Each path below is one point turned by a fixed rotation once a step. After each direction that follows a path, write how fast that rotation turns it, in deg/step (0 if it stays still).
Each turn is a multiple of 5 degrees from 10 to 175, or 0.
Each row of a path follows its step; steps can be skipped.
Rotation 1:
step 0: [-38,-19,-7,-24,6,14,7,-7,-1,4,13,-25,-1,6,1,10,5,-11,34,-8,-14,-40,-18,19,15,-4,17,-14,-3,17,13,13,-19,-1,21,1,18,5,-11,-17,13,-17,-5,-3,-7,-15,-12,34,8,-8,-10,-20,-4,10,4]
step 1: [13,12,-19,12,-15,-17,4,6,-15,0,-19,-14,-34,28,-2,-15,-14,2,-8,17,9,-40,11,11,-5,-10,2,7,5,4,-10,7,-35,-3,-10,-14,-9,-4,12,18,-37,-19,1,-2,4,25,-15,13,14,-22,-2,-11,-21,4,-1]
step 2: [-15,-5,-1,10,-1,-15,9,-2,17,-1,-3,5,-3,-26,-13,-15,-19,-15,-19,-22,1,-12,2,38,-12,-1,-28,-8,-17,-19,-17,14,12,-7,-5,-27,13,-28,3,-22,-9,-12,-3,3,31,-11,-19,15,-1,22,-20,-6,12,-25,14]
step 3: [-10,-9,-9,-15,-16,9,-3,33,-6,-17,0,17,-15,8,-23,-2,-3,-2,-3,-30,9,-3,1,3,-2,-4,-18,-6,-32,-16,8,-6,-1,-48,8,1,-14,2,18,-21,4,-5,-13,2,-19,-2,5,-20,5,1,15,-28,-16,33,-20]
step 4: [9,17,-19,0,7,-12,0,1,0,-8,7,4,-11,-12,-11,-13,-1,-6,-8,-24,-22,4,17,-2,14,22,11,7,-7,12,-7,22,-27,6,-9,17,37,25,22,-18,12,-12,-15,7,-20,13,10,2,-21,5,-48,8,-26,3,4]
step 5: [4,-16,-10,-1,25,-5,-28,18,-9,-20,-1,-16,23,15,13,8,-6,-32,-17,23,-18,-4,6,19,21,-15,4,30,-2,-12,-26,10,6,17,-8,-5,-1,-4,10,-17,20,-23,-1,1,-2,-10,6,25,15,-6,7,-34,-7,13,-8]
step 6: [11,-12,-32,1,-17,8,25,16,27,-1,-9,-8,-13,11,24,-9,-14,-8,1,-1,12,-6,15,22,27,11,20,-14,12,-29,13,-34,6,0,-27,-8,17,-9,-5,-13,-26,-5,11,-12,3,-21,9,-1,4,-9,-18,8,-16,5,-19]
step 7: [-34,-5,5,-35,19,-34,-13,7,4,19,17,-2,-23,-13,-6,-17,-18,-8,-2,-11,-4,-11,6,-13,29,-16,-24,9,7,19,20,-4,-4,0,-23,-18,21,-24,6,-24,-14,8,1,15,3,2,-5,5,-6,7,28,7,-7,5,-4]
step 8: [-25,-30,11,-1,-5,-8,16,-1,1,-7,-11,-4,-29,-2,-2,-5,-23,-16,11,-17,-2,4,3,17,-24,9,14,32,-1,3,1,34,9,8,1,2,-14,9,-12,-7,-14,-23,-18,-17,-33,-1,1,-27,-7,-18,11,-11,-25,-16,-21]
step 9: [15,25,3,-14,-4,-23,3,-3,11,-2,-6,21,-11,-8,10,-21,-7,-6,-19,6,-21,-23,-1,1,3,-2,24,14,-47,4,-18,-6,-19,-7,8,-28,14,11,-14,-11,18,-23,3,-5,15,-14,8,-9,-20,-31,-4,5,23,5,-14]
step 10: [14,-2,-5,2,-2,17,-3,52,3,22,10,-5,-12,-29,-1,-17,13,-24,24,7,-13,-16,12,9,-9,5,-12,11,9,-5,-16,1,2,-7,-22,-13,-11,11,-20,-14,-1,13,-10,-13,-13,5,8,29,-10,14,-8,-34,24,10,-13]
Speeds:
[2,-4,4,5,1,-1,-8,-2,2,3,-4,-2,4,1,4,1,4,1,-5,3,-4,1,-3,-2,5,9,-2,5,-2,-4,5,-6,-2,0,4,6,0,-1,-6,-5,-5,6,-3,0,-5,-1,-3,9,1,-3,-6,-2,-3,6,0]  60
[2,-1,-8,2,4,-6,-3,-4,-5,6,4,0,-2,-7,-8,-1,-5,-3,2,2,6,4,1,-3,0,-3,1,2,4,-1,0,4,-10,-1,-3,4,-1,1,-3,4,-3,0,6,-2,-4,7,-1,6,-5,6,1,2,0,5,-2]  115
[4,-5,6,11,1,-1,2,10,0,0,1,-4,-2,-1,-9,-2,-5,4,1,3,3,-4,5,-2,-2,1,7,-1,5,1,0,-3,-2,2,0,5,-4,-3,2,4,-2,3,-3,1,-2,-4,0,-10,3,-1,-6,-3,-2,1,-5]  155
[1,2,-3,-3,5,-3,6,-4,8,-1,3,-1,0,-4,0,1,-3,3,-4,-1,1,1,-4,-2,2,5,0,-5,6,2,-12,-2,-3,0,10,0,6,2,-7,-6,-4,-1,4,-1,-3,-2,2,-6,3,4,-3,-3,0,-4,4]  160
[2,0,-9,-4,0,2,-1,-3,-7,-2,-2,3,-5,2,6,-2,2,-1,6,4,5,1,-1,0,-4,0,6,-4,-9,3,-5,-4,6,0,0,5,-3,-6,-2,2,-5,0,2,2,-5,-4,-5,-6,-5,0,-2,-3,-8,5,3]  140
Rotation 2:
step 0: [-13,20,-4,26,9,2,-8,-19,-12,15,14,0,10,25,-14,-4,-8,9,-6,-8,18,-7,5,-9,-31,-7,0,-7,-2,7,2,7,20,19,2,-7,7,1,17,-6,13,-13,0,-25,-16,-13,8,16,-3,3,13,-15,20,-33,23]
step 1: [-20,6,5,4,4,-11,-3,5,3,-25,6,-1,-11,-30,11,3,-9,-10,-2,31,11,-2,1,-2,2,0,-10,-5,9,15,5,14,17,-4,-1,11,19,-3,-18,13,13,-10,26,-24,7,6,-2,40,14,-8,27,9,-10,-17,16]
step 2: [-19,-1,11,18,-13,-13,-7,-24,-30,-41,-5,-14,5,2,10,-3,-29,10,-3,20,-7,6,-5,8,-10,6,1,-8,-4,-25,-11,1,13,7,10,18,2,-3,3,-13,-15,7,1,-5,14,6,-3,-8,-30,-22,-8,13,-12,-6,-7]
step 3: [4,-3,-7,10,18,14,-7,-19,21,-4,5,18,-11,11,13,-9,7,3,10,-2,14,2,14,17,-1,13,-2,-6,-6,-6,9,0,19,12,27,11,-4,-6,17,4,-22,-12,19,-9,-13,-22,-22,-3,-34,-8,-3,15,31,-19,18]
step 4: [-12,15,-13,12,21,-6,24,-21,13,-12,-33,-8,-19,-1,-5,-5,3,10,12,11,5,-29,-19,4,-5,-8,-7,-1,-17,8,9,-21,-9,7,14,-10,22,4,15,16,0,-4,12,-5,6,2,-10,19,2,-4,30,-17,-12,-19,7]
step 5: [-31,0,12,19,9,-12,-13,-7,-3,-9,-11,-20,-26,0,-12,-15,-11,-1,-1,19,-10,18,-20,-20,-30,4,11,7,5,-16,9,7,0,9,9,-4,-6,-7,9,-12,-5,16,10,-23,-6,12,-2,27,13,16,-16,14,14,-16,-13]
step 6: [-1,13,-22,12,7,-11,19,-16,-13,-13,7,-15,-12,-4,-3,17,-16,8,2,18,5,-3,9,-19,18,19,12,-6,11,-5,1,2,40,-6,-18,15,5,9,3,-13,-2,-28,21,-10,-28,-15,-2,0,-13,8,-9,10,21,-10,6]
step 7: [4,-6,-5,4,-14,9,-4,-16,3,-19,1,-13,7,14,14,-5,-5,-8,-17,9,0,-20,-17,-18,-20,6,8,-31,-5,-1,-9,14,3,-4,-1,1,12,8,-1,4,-3,-5,1,-9,12,-8,-4,7,-20,-13,38,-20,14,-40,28]
step 8: [-21,-3,42,7,12,0,-25,9,-1,-27,9,4,-11,-10,3,18,-8,6,-1,3,13,-15,-5,6,-6,3,-14,-3,5,-9,-8,-20,-4,6,8,-9,22,-10,13,2,-17,-4,25,3,9,16,-12,32,-10,3,7,27,10,-16,11]
step 9: [-15,22,-6,17,-17,-5,7,-8,-3,-10,-22,4,-10,-6,9,0,-27,2,15,16,0,-3,9,20,3,8,11,7,-10,-6,5,-13,-9,-9,21,24,8,0,10,-23,-10,7,35,-19,-14,1,1,-24,-18,11,9,10,2,-23,-22]
step 10: [-8,2,-30,-13,28,7,-6,-19,10,2,-19,10,-19,-8,-12,-1,14,17,-3,-4,10,-4,-6,-6,-19,10,3,-7,5,-7,5,21,16,19,-10,8,-3,10,17,-17,-17,17,-4,-16,1,-11,-8,12,-36,2,11,-9,5,-34,-7]
Speeds:
[1,5,-3,-1,-6,-1,2,-1,5,3,3,-2,1,2,3,5,-2,3,-1,9,2,-2,-1,-4,-1,-3,3,3,-2,-3,-1,6,5,5,-2,0,1,7,-2,-6,-2,0,-9,-4,-3,-3,4,10,8,8,-2,-1,0,4,3]  65
[-7,3,-3,5,2,2,-2,0,1,-5,-1,-4,-2,4,9,4,0,3,-4,-4,-6,3,-3,7,3,1,-6,0,4,-5,-2,1,-4,-1,0,1,1,4,-4,-1,2,4,4,2,1,9,1,-2,7,1,-12,1,1,-2,4]  110
[1,3,-6,-6,0,0,-2,7,0,-2,0,4,-1,-3,0,1,-4,5,-5,2,1,6,0,2,4,4,7,4,-6,-1,-3,-1,2,-6,6,-2,0,-6,5,3,-5,-3,4,-1,-5,0,6,1,6,-5,0,-10,-1,-2,6]  130
[-6,1,-1,-2,3,1,2,-2,-3,0,4,-10,2,-6,3,-2,4,-5,-7,4,0,-5,-1,-1,0,-4,0,-6,-6,0,-4,0,-5,1,8,2,3,-4,3,-6,0,1,-9,-1,-4,-2,2,-9,1,0,-1,-5,-4,-3,-5]  145
[6,-1,-1,1,-2,1,2,-4,-4,5,-1,1,5,8,5,-3,-7,-3,1,6,-4,1,-5,6,-11,-6,4,4,2,1,0,-2,-2,-8,3,-1,-2,-4,-2,3,2,7,-2,-4,-1,1,4,-4,-1,3,2,0,6,-4,3]  160
